In the rows, 128 means zero.
D: rows in 3 groups, each row roughly a mix of its group's directions:
D (82 x 10):
[[121 150 119 150 127 106  93 177 101 152]
 [125 135 144 123 111 133  88  75 127 165]
 [128 104 131 135 136 169 146  78 147  99]
 [124 138 178 167 111 115 167 144 120 127]
 [147 103 145 119 164 150 112  75 138 140]
 [140 117 142 122 135 154 180 156 165 108]
 [130 105 114 108 117 151 157 166 177 123]
 [135 127  92 125 148 146  63 114 129 133]
 [135 155 139 135 129 150 160 183 160 125]
 [ 99 141 111 102 100 115  99 175 117 147]
 [150 163 149 177 164 127 122 109 117 125]
 [144 128 120 129 142 132 162 192 149 112]
 [107 149  86 129  96 123 151 143 121  84]
 [136 131 101 104 148 119  68 133 122 159]
 [128 115  82 115 127 148 148  88 135  87]
 [137 141 106 136 141 117 138 200 132 120]
 [135 148 111 121 134 103  74 160 113 158]
 [142 185 152 165 147 135 129 153 129 136]
 [122 129 143  89 100 143 159 175 148 137]
 [151  88 134 115 154 149 125  77 148 134]
 [119 186 159 146 114 153 118 125 142 152]
 [124 126 100 148 144  91  90 109  85 122]
 [109 147 119 125  98 105 123 190 116 143]
 [133 144 114 121 137 104  74 157 112 163]
 [111 143 122 120 102 107 113 190 116 152]
 [136  86 114  95 141 150 116  82 148 129]
 [141 133 122  90 144 101  84 133 126 171]
 [107 142  95 118  90 112 130 181 118 125]
 [119 132 153 175 108 141 171 132 127  96]
 [103 155 110 129  90 108 130 179 115 118]
 [121  77  89 113 129 102 108 105 108 117]
 [120  94  67 134 133 120 118 151 147 107]
 [134 108 104 105 157 150  84  91 136 142]
 [134  99 126  93 145 151 138  74 151 124]
 [134 102 118 112 144 152 129  66 144 106]
 [122 142 114 159 136 116  79  83 109 138]
 [102 141  79 111  91 122 135 154 121 101]
 [134 142 106 133 136 119 138 201 135 121]
 [127 146 157 136 125 125 101  69 103 149]
 [157 110 173 145 164 137 126  94 137 148]
 [149 157 145 174 163 120 111  98 109 129]
 [122 133 167 113 109 142 119  69 122 151]
 [105 136  91 112  86 114 130 174 123 118]
 [147 139 153 121 141 101  80 130 123 173]
 [151 141 148 133 142 113  66 119 128 161]
 [132 142  99 162 152  97  88 126  96 127]
 [136 133  93 125 146 138  60 123 126 137]
 [133 107  76 159 152 110  92 117 130 118]
 [105  81 105  92 103 119 118  97 119 125]
 [119 105 150  97 105 161 168 116 161 122]
 [138 114 164  83 136 103 151 109 138 162]
 [122 148 154 155  99 109 172 163 121 113]
 [127 106 141  78 149 109 136 115 126 176]
 [127 183 160 136 117 150 138 160 144 146]
 [152 103 157 131 152 151 114  73 138 129]
 [128 158 149 149 121 154 101  85 152 158]
 [108 115 111  84 111 131  81 148 125 155]
 [129 119  84  84 148 126  88 127 126 150]
 [125 144 145 142 131 117  94  71  97 143]
 [164  74 121 121 144 129 153 123 154 153]
 [110 129 157 140 114 107 182 161 110 140]
 [115 122 130 168 115 160 166 120 131  84]
 [110 151 112 131  97 103 137 188 118 130]
 [150 101 145 128 156 150 127  69 142 122]
 [109 157 114 136  97 105 139 185 115 124]
 [145 123 140 152 148 151  74  89 136 133]
 [142 136 159 162 117 102 146 178 126 148]
 [110 135 136 128 112 124  90  69 107 148]
 [115 112 111 132 130 103  93  79  89 125]
 [149 120 134 149 151 143 158  75 138  97]
 [125 113 149  94 108 155 175 147 159 123]
 [149 105 136 133 155 151 137  67 141 112]
 [110 150 120 125 105 104 122 190 114 149]
 [158  95 147 131 159 147 131  78 144 132]
 [123 142 125 151 133 112  82  80  99 142]
 [147 100 141 121 158 152 121  70 142 128]
 [136 104 130 108 135 156 146  73 156 105]
 [141 141 143 162 147 139 156  83 128  91]
 [121 136 171 176 110 126 168 141 120 118]
 [112 133  86  88 119 105 147 171 117 132]
 [135 132 123 147 134 146 152  77 131  79]
 [109 158 116 136 100 104 136 186 114 128]]
which group is each row in? (one row of each group first):
[103 160 105 130  99 109 134 180 111 122] | T
[132 113 110 140 137 173 116  84 146  93] | P
[138 159 147 130 126 151 157 180 159 134] | Z

[127  84  78 114 122 130 121 151 164 125] | Z
[136 102 131 101 138 152 147  73 155 112] | P
[145  78 112 117 146 130 166 143 147  99] | Z
[136 143 155 157 131 149 123  78 120  88] | T
[130 162 106 159 109 117  97 172 117 111] | P
[126 101 116  88 144 152  90  89 134 140] | T
